In the rows, zero is written as 128.
First come named turns, each shown by rows before and after it. For each pair of rows after them, which turns, in which order, take the first row to the second? The first pair is done for you.
Kizu:
[ 86 149 139 105 150 126 128 152 160 119 139 159 117 116  90 130] -> [ 80 106 130 131 157 135 130 142 153 136 115 128 126 128  82 159]
[126 119 156 140 103 127 126 143  97 138  87 135 105  91 185  81] -> [113 122 146 144 102 124 128 149  94 141  79 127 102  98 181  85]
[ 80 131  93 138 144 120 135 140 135 129 101 111 118 154 111 156] -> [151  81 136 145 159 148 125  97 138 137 130 120 146 122 125 165]
dazam:
[153  98 151 155 127 159 113 117 136 186 139 115 150 128 139 148] -> [147  96 146 158 127 157 113 117 136 186 134 110 149 130 137 150]
[107 143 115 126 127 111 142 134 103 106 116 115 125 133 141 121] -> [114 149 123 126 121 110 144 135 102 106 123 121 122 128 146 114]
[140 121 127 124 141 143 125 107 129 118 144 130 147 117 133 121] -> [129 116 115 128 147 143 126 107 128 119 134 120 149 124 128 130]
[112 148 158 126 140 142  99 152 120 127 132 131 108 138 127 117] -> [118 147 158 123 144 145  96 149 121 124 138 133 112 133 126 116]
biki:
[ 79 168  71 111 163 119 127 136 123 104 108 124 116 136 115 135] -> [139 145 142 151 113 117 159 105  77 137 106 142 108 122 188 114]
[138 115 144 128 119 118 125 109 112 122 134 150 127 129 129 136] -> [133 110 134 126 122 122 113 124 132 131 132 137 124 131 103 150]
[188  89 188 144 107 140 137 112 119 153 117 128 120 117 173 140] -> [123 107 108 104 160 143  96 156 182 128 117  99 127 135  77 172]
[138 105 103 106 166 105 108  81 153 102 162 134 155 116 163 117] -> [169  75 139 130 134 110 108  86 156 148 154 122 143 112 168 128]
Now pairs of rows:
(two turns a pair)
[162  79 143 159 102 133 129 130 132 184 122  95 127 129 130 152] -> [178 142 165 120  88 122 127 142 143 158 165 145 111 110 146 104]
dazam, Kizu
[127 135 114 102 165 136 134 117 127 115 159 134 147 119 137 119] -> [133 114 120 112 152 144 120 140 155 150 150 108 137 123 105 142]
biki, biki
[ 87 142  97 120 134 126 129 148 133 120 111 114 127 147  97 132] -> [131  87 127 149 130 142 130 121 126 150 106 100 139 135 108 151]
dazam, Kizu
[116 169 111 123 118 106 141 154 142 116 128 140 120 127 115 129] -> [171 111 144 138 133 132 133 116 141 130 139 135 145 105 123 148]
Kizu, Kizu
[114 120 117 161 118 117 159 106  79 129  97 127 140 130 169 118] -> [130 130 134 153 111 117 158 104  80 127 110 142 136 121 177 105]
dazam, Kizu
[107 127 126 158  72 123 160 150  98 184  72  95  98 151 149 131] -> [145 129 162 151  59 126 157 142 102 188  94 116  96 131 167 113]
dazam, Kizu
[ 92 108 132 131 101 113 154 115 114 146  96 129 122 144 143 148] -> [ 84 121 121 115 102 114 136 138 142 149 105 125 113 143 111 153]
dazam, biki
[171 108 150 129 135 136 127  96 117 124 147 143 137 116 143 120] -> [ 96 126 100 145 126 115 139 133 108 131 100 108 117 157 122 135]
Kizu, Kizu
[122 118 122 137 111 139 130 137 144 155 102 104 114 125 106 154] -> [136 128 143 142 104 132 155 107 105 139 107 131 119 118 158 127]
biki, biki
[138 155 113 116 125 128 111 156 152 135 147 140 122 133 120 117] -> [122 134  96 129 133 131 111 156 149 142 127 117 127 144 109 138]
dazam, Kizu
[116 104 132 158 104 136 149 142 123 140 104  85 100 139 114 147] -> [ 85 152 107 134 117 122 157 143 111  98 112 108  99 146 126 122]
biki, dazam
[148 110 133 130 139 132 118 130 147 141 143 117 146 117 104 140] -> [113 145 105 116 152 119 131 130 132 106 139 130 148 127 114 124]
biki, Kizu
[149 117 156  99 104 118 142 119 124 135 162 105  97 131 125 142] -> [118 140 135  89 109 108 142 133 126 120 158 105  91 142 118 136]
Kizu, biki
[170 168 160  67  97 123 113 132 127 119 167 137 117 110 150  68] -> [159 119 114  61 170 149  93  97 140  91 166 113 166 110 112 111]
dazam, dazam
[101 100  98 134 161 133 122 117 124 111  98 110 147 131 113 156] -> [125  92 113 128 169 143 117 101 127 106 114 120 157 118 117 153]
Kizu, dazam
[122  96 144 139 124 120 131 108 101 126 119 125 151 132 150 144] -> [130 119 147 113 134 121 124 103 110 103 144 146 153 120 150 128]
Kizu, dazam
[158 140 149 142  97 124 148 114 115 150 131 143 101 121 166 109] -> [176 117 140 127 142 143 132  84 127 126 151 146 134 106 152 122]
dazam, dazam
[130 152 131 116 110 124 126 143 140 138 131 137 106 131 114 123] -> [113 129 115 136 117 124 135 134 125 144 107 116 115 144 114 141]
biki, Kizu
[144 106 129 148 132 139 126 140  98 187 116  87 106 126 133 111] -> [145  97 106 125 180 153 110 116 111 151 136  92 137 115 114 121]
biki, Kizu
[120 193 112  87 143 117 128 146 139  86 154 158 127 129 130  92] -> [186 136 182 134  98 128 141 126 118 144 146 152 119 113 171  99]
dazam, biki
[113 143 117 158  85 140 132 122  76 160  77 136 141 172 117  80] -> [162 112 146 159  95 158 125  92  80 164  98 145 160 148 128  84]
Kizu, dazam
[145 112 127 138 115 136 122 127 138 143 113 117 118 122 128 142] -> [157 125 133 121 125 139 116 121 145 127 133 135 123 110 131 130]
Kizu, dazam
[126 136 155  93 107 127 146  96 126 130 146 157 140 100 154  78] -> [ 83 157 130  99  94 110 155 123 123 133 120 145 122 123 147  79]
Kizu, dazam
[144  75 124 146 131 138 124 117 136 166 105 106 134 127 115 147] -> [160 124 132  99 137 137 105 134 171 141 151 142 126 106 100 117]
Kizu, biki
[115 101 119 166 124 122 140 123 107 146  92 101 128 147 140 142] -> [162 112 162 156 108 126 137 114 110 147 123 132 124 122 164 116]
dazam, Kizu
[141 152  97 115 146 128 193 132  98  76 147 154 129 131 110 128] -> [171 148 139 132  94 124 195 156 106 124 144 152  99 126 121 121]
biki, Kizu
[142  91 132 125 164 138 119  90 146  94 128 120 128 102 139 128] -> [130  85 128 141 159 133 130  87 129  99 110 110 126 112 149 133]
dazam, biki
[135 142 123 116 131 136 113 145 131 115 154 126 134 118 117 142] -> [118 143 114 124 123 131 119 155 127 123 137 113 127 131 114 148]
Kizu, dazam
[121 155 127 109 102 113 110 162 152 145 131 127 114 134 108 116] -> [142 150 151 122  85 111 122 147 134 153 132 136 113 129 135 107]
biki, biki
[131 118 140 157  89 133 180 110 100 108 129 140  94 130 165 121] -> [123 117 136 161  90 130 181 113  98 109 125 135  94 133 163 123]
Kizu, Kizu
[113 140 126 124 131 124 139 155 144 118 126 116 124 139 117 131] -> [150 122 150 123 137 137 134 135 148 118 145 128 136 121 125 131]
Kizu, Kizu
[146 147 103 115 186 138 142  59  90  71 165 156 166 103 139 128] -> [120 147  82 117 193 132 143  66  89  67 152 145 169 113 129 136]
dazam, Kizu
[148 100 143 169  89 126 133 151 135 173 116 104 102 140 130 149] -> [191 109 165 138 112 140 117 127 150 146 164 140 120 108 136 130]
Kizu, dazam
[142 124 126 114 118 138 140 112 101  81 134 151 156 153 161 119] -> [148  98 144 144  79 137 138 140 112 134 108 120 132 164 146 140]
Kizu, biki
[ 83 141 109 120 111 117 136 137 137 132 127 161 113 153 143 114] -> [114 126 141 130  90 124 130 140 146 159 132 161 105 143 145 115]
dazam, biki
[100 141 102 120 120 113 129 131 130 119 111 117 122 154 108 134] -> [118 160 126 114 100 108 133 137 130 124 124 135 107 145 124 115]
dazam, dazam
[149 109 131 128 149 134 104 141 139 138 132 121 136 112 112 130] -> [125 122 109 124 166 127 114 130 124 113 128 125 145 119 120 125]
biki, dazam
[131 168 122  98  83 111 131 164 147 128 148 145  96 120 116 119] -> [ 95 136  88 121  98 114 132 165 142 136 113 106 105 141  95 153]
dazam, Kizu
[125  93 109 114 113 128 136 127 137  98 113  88 132 135 108 150] -> [159  98 130  99 119 135 129 113 142  86 141 112 139 116 119 135]
Kizu, biki
[169 111 163 104 127 137 121 113 133 122 138 139 139 115 163 108] -> [124 161 132  83 124 117 125 144 137 104 134 145 122 131 153  93]
Kizu, dazam
[124 126 136 135 105 121 129 146 129 148 117 125 117 131 126 126] -> [110 147 120 119 117 116 128 146 131 124 126 134 122 132 122 116]
biki, dazam
[148  96 157 162 153 147 150  47 107 137 137 156 170 103 171 113] -> [124  61 125 171 163 158 120  83 151 171 113 105 167 119  98 162]
dazam, biki
[154 114 130 107 151 155 121  91 136 110 154 140 149 101 132 142] -> [143  90 121 125 149 158 119  98 139 132 133 115 149 113 116 165]
biki, dazam
[120 109 100 145 169 163 110 140 120 175 101  96 135 112 109 133] -> [148 111 115 125 183 171 101 123 126 160 129 117 147  93 114 123]
Kizu, dazam
[108 129 121 142 117 116 149 141 125 137 116 119 122 140 119 130] -> [113 144 128 134 114 112 154 135 119 127 126 133 121 133 133 116]
biki, dazam
[144 102 111 108 163 148 100 130 132 120 140 126 128 135  93 141] -> [166 124 142 109 142 140 118 112 104 112 153 158 123 125 141 109]
Kizu, biki
[102 122 119 124 146 136 121 129 108 130 121 121 112 132 123 136] -> [123 120 138 128 140 136 126 115  97 129 129 132 115 122 145 125]
biki, Kizu
[147 107 114  95 190 170  83  97 174  86 181 142 173 107  77 124] -> [ 73 107  63 118 184 152  97 128 164  99 127  99 159 150  54 148]
Kizu, Kizu
[117 147 100  85 144 129 134  90 169 116 111 129 148 124 114 109] -> [116 164 124 102 104 114 155  99 143 134  97 135 126 131 149  89]
biki, Kizu
[138 110 121 134 148 139 124  96 112 112 131 136 147 123 135 129] -> [158 110 151 144 109 135 123 119 123 147 130 133 122 121 135 125]
Kizu, biki
[ 52 190  89 125 150  91 140 139 105  67 115 129 116 154 141 107] -> [ 80  86 103 187 155 116 143 106  87 117  76  76 141 159 137 163]
dazam, Kizu
[164 104 161 145  90 139 134 118 109 152 118 122  98 100 144 126] -> [166 143 157 111 105 136 126 120 123 121 150 151 100  88 141 103]
Kizu, dazam
[ 65 163  83 132 148 101 168 117  81  77 101 111 126 143 159 124] -> [175 117 189 157  90 118 161 105  89 144 128 128 110 104 191 116]
biki, Kizu
[108 105 140 135 166 148 110 109 135 166 111 120 152 133 128 133] -> [117 123 142 113 175 149 104 105 144 146 134 141 155 123 130 117]
Kizu, dazam
[107 188 110 125 113 145 121 208 166 128 129  88 122 127 124 132] -> [ 98 171  82 125 172 153 138 143 124  73 131 100 171 125 159 133]
Kizu, biki
[128 158 129 120 112 108 138 144 123 117 129 142 113 134 138 115] -> [127 132 132 143 103 111 144 144 115 138 110 123 112 142 139 130]
Kizu, dazam
[122 157 117  84 159 122 123 114 122  78 158 120 125 122 131 104] -> [132 117 144 137 122 117 153  96  77 118 119 100 119 134 173 114]
Kizu, biki
[141 120 143 142 105 127 132 136 121 154 112 123 106 133 136 133] -> [122 139 114 113 130 129 114 152 149 133 125 125 109 132 101 134]
Kizu, biki
[108 107  91 137 146  97 120 123 138 147 105 127 131 136 129 146] -> [144  98 110 122 160 111 108 108 149 140 131 144 144 115 129 142]
Kizu, biki
[135 138 128 113 143 125 121 121 126 127 145 133 132 127 114 124] -> [121 151 128 119 128 115 130 130 118 133 136 130 119 136 120 119]
biki, Kizu
[129 121 123 120 118 127 101 170 168 133 140 107 105 111  87 147] -> [146 119 134 114 120 132  98 161 170 131 152 116 109 102  92 142]
Kizu, Kizu
[141 152 151 123 105 114 121 130 140 145 113 147 108 123 142 120] -> [155 136 144 111 138 129 109 110 151 127 131 151 131 109 132 130]
dazam, dazam
[117 135  89 112 169 148 109 151 144 111 133 121 147 119  96 136] -> [107 119  85 130 160 147 116 153 135 127 112 104 143 130  97 149]
Kizu, dazam
[107  80 121 158 106 144 149 154 130 166  95  83 114 149 134 168] -> [ 59 144  75 113 135 130 143 170 141 113 112 106 114 155 117 144]
dazam, biki
[129 146 149 168  78 104 155 152 115 169  97 159 100 137 172 120] -> [155  74 136 169 126 142 116 138 160 184 105 123 135 125 108 176]
biki, Kizu
[138 103 125 126 138 142 105 142 152 157 116 102 128 129  89 162] -> [127 162 124  96 129 128 105 164 161 134 137 132 110 125  94 126]
Kizu, Kizu
[173 123 155 112 118 141 104 148 140 138 140 134 140 102 124 128] -> [164 142 147 103 131 134 113 133 125 110 146 149 147 100 142 114]
biki, biki
[116 151 119 103 132 120 106 146 155 125 136 134 110 135  86 126] -> [152 128 162 130  97 122 116 138 142 162 131 134 100 128 113 124]
biki, biki
[121 130 120 142 121 118 144 121 114 121 115 131 113 133 152 115] -> [134 119 130 146 123 123 140 111 113 125 117 130 119 128 154 118]
Kizu, dazam
[181  62 161 145 141 150 124  91 123 143 141 120 153 111 132 152] -> [173 150 162  93 131 130 122 114 136 104 183 173 131  99 142  97]
dazam, Kizu
[135 194 134  88 139 108  86 172 159 114 179 173 109 127  99  97] -> [122 160 102  88 184 123  76 150 165  97 175 154 139 130  75 127]
dazam, dazam
[ 78 132  66 116 171 129 129 106 128  80 102 121 148 139 116 144] -> [ 64 166  85 131 112 104 151 143 114 110  83 124 105 155 140 121]
dazam, dazam
[ 97 154 110 167  94  84 174 141  92 117  98 111 114 133 144 110] -> [105  95  87 165 138 113 139 138 136 129  99  76 141 128  81 162]
Kizu, biki
[135 121 114 113 161 149 122 112 125 113 142 142 139 128 135 135] -> [140 105 118 121 152 154 113 127 140 134 137 126 133 132 115 149]
biki, biki
[118 131 124 117 126 104 148 153 137 122 123 131 134 140 131 123] -> [129 111 135 131 121 108 152 143 128 135 115 126 137 139 141 130]
biki, Kizu
[112 147 108 110 128 115 129 140 145 106 130 127 125 134 110 129] -> [122 123 113 127 138 119 145 105 114  98 123 128 144 132 140 131]
Kizu, biki
[127 144 123  95 154 123 147 109  90  85 135 136 137 101 131 119] -> [109 127 105 107 162 124 147 108  86  89 116 117 142 113 122 136]
dazam, Kizu
[155  82 123 147 172 141  98 119 131 135 161 120 163 138 121 177] -> [127 154 106 110 177 122 106 126 120  87 183 160 154 137 140 134]
biki, Kizu
[108  98 114 134 187 131 107  98 133 109 131 130 141 117 110 145] -> [102 104 128 157 160 118 138  86  93 115 111 136 131 127 156 131]
dazam, biki
[125 135 151 139  96  94 107 147 107 152 139 145  86 137 134 111] -> [105 156 128 122 117  89 109 140 102 121 147 155  95 138 137 103]
biki, biki
[ 71 153  70 141 123  96 131 144 118 128  97 117 114 159 124 130] -> [102 122 105 165  91 102 130 150 121 172  88 102 101 157 129 141]
biki, biki
[132  82 134 128 104 142 109 143 142 119 176 139 166 108 141 138] -> [115 114 121 110 105 132 107 156 146 101 183 150 157 111 138 124]
dazam, Kizu
[121 120 111 129 153 150 108 125 146 137 150 109 154 131  74 163] -> [157 112 142 129 144 157 108 112 144 145 166 122 156 115  89 155]
dazam, Kizu
[174 105 154 152 123 113 141 128 126 158 141 125 131 131 150  89] -> [148 101 114 129 162 123 111 144 167 143 147 107 144 134  91 115]
dazam, biki
[102 137 111 105 180  92 113 126 146 108 135 127 173 143 110 128] -> [ 89 120 106 130 169  89 121 131 137 128 109 106 167 157 111 142]
Kizu, dazam
[145  73 140 134 127 148 120 115 153 147 130 115 147 130  90 142] -> [156  90 156 134 126 139 145  83 111 122 136 144 154 123 143 112]
biki, biki
[103 165 141 111 114  94 137 137 129 128 112 149  96 112 156 114] -> [149  93 165 138 128 119 132  97 126 149 111 132 123  97 159 143]
Kizu, Kizu
[107 141 104 106 145 126 136 136 147  94 109 124 132 145  82 131] -> [130 149 143 128 108 116 168 112 101 103 104 145 121 142 146 101]
dazam, biki
[102 141 112 118 122 125 128 152 135 127 116 127 109 143 120 126] -> [120 105 123 139 122 134 130 139 129 146 107 112 118 141 121 145]
dazam, Kizu
[132 111 104 146 126 143 122 140 147 153 148  85 121 127  96 123] -> [139 139 104 119 148 143 124 120 141 113 176 119 134 111 114  97]
Kizu, biki
[159 121 138 126 152 135 127 111 110 119 144 124 150 103 159 142] -> [131 110 114 140 157 132 130 116 105 125 120 102 150 121 147 160]
dazam, dazam
[129 116  98 141 117 129 147 113  83 135 131 158 139 111 173 124] -> [169 109 125 125 105 143 117 136 132 161 158 158 129  90 140 131]
biki, Kizu
[137 117 132 140 148 125 150  79  74  91 131 146 153 113 190 106] -> [155  55 144 173 123 143 121 120 123 169 106  88 135 121 126 160]
dazam, biki
[108 129  82 182 151 132 120 115 105 111  73 118 120 146 163 130] -> [131 129 116 194 112 128 125 127 105 140  73 120  99 144 177 121]
biki, dazam
[172 104 159 109 117 134 107 177 176 147 140 130 117 101  88 150] -> [134 150 114  78 169 123 124 140 142  66 155 165 147 102 117 121]
dazam, biki
[134 114 141 140 108 134 116 149 154 168 115 107 118 131  99 138] -> [160 115 154 125 120 143 107 134 162 154 141 126 130 113 103 130]
Kizu, dazam
[140 155 133 112 107 137 117 142 150 136 153 148 129 119 130 121] -> [150 144 136 112 117 143 117 125 145 129 159 151 140 114 137 121]
dazam, biki
[185 141 143 130 153 134 125 101 141 114 184 147 136  85 120 103] -> [166 144 122 119 166 136 111 117 161 110 183 137 136  89  91 116]
biki, biki
[ 70 123  95 122 136 132 133 130 119 112  96 112 126 138 123 147] -> [122  82 122 124 154 155 121  96 126 115 120 118 150 113 125 157]
Kizu, biki
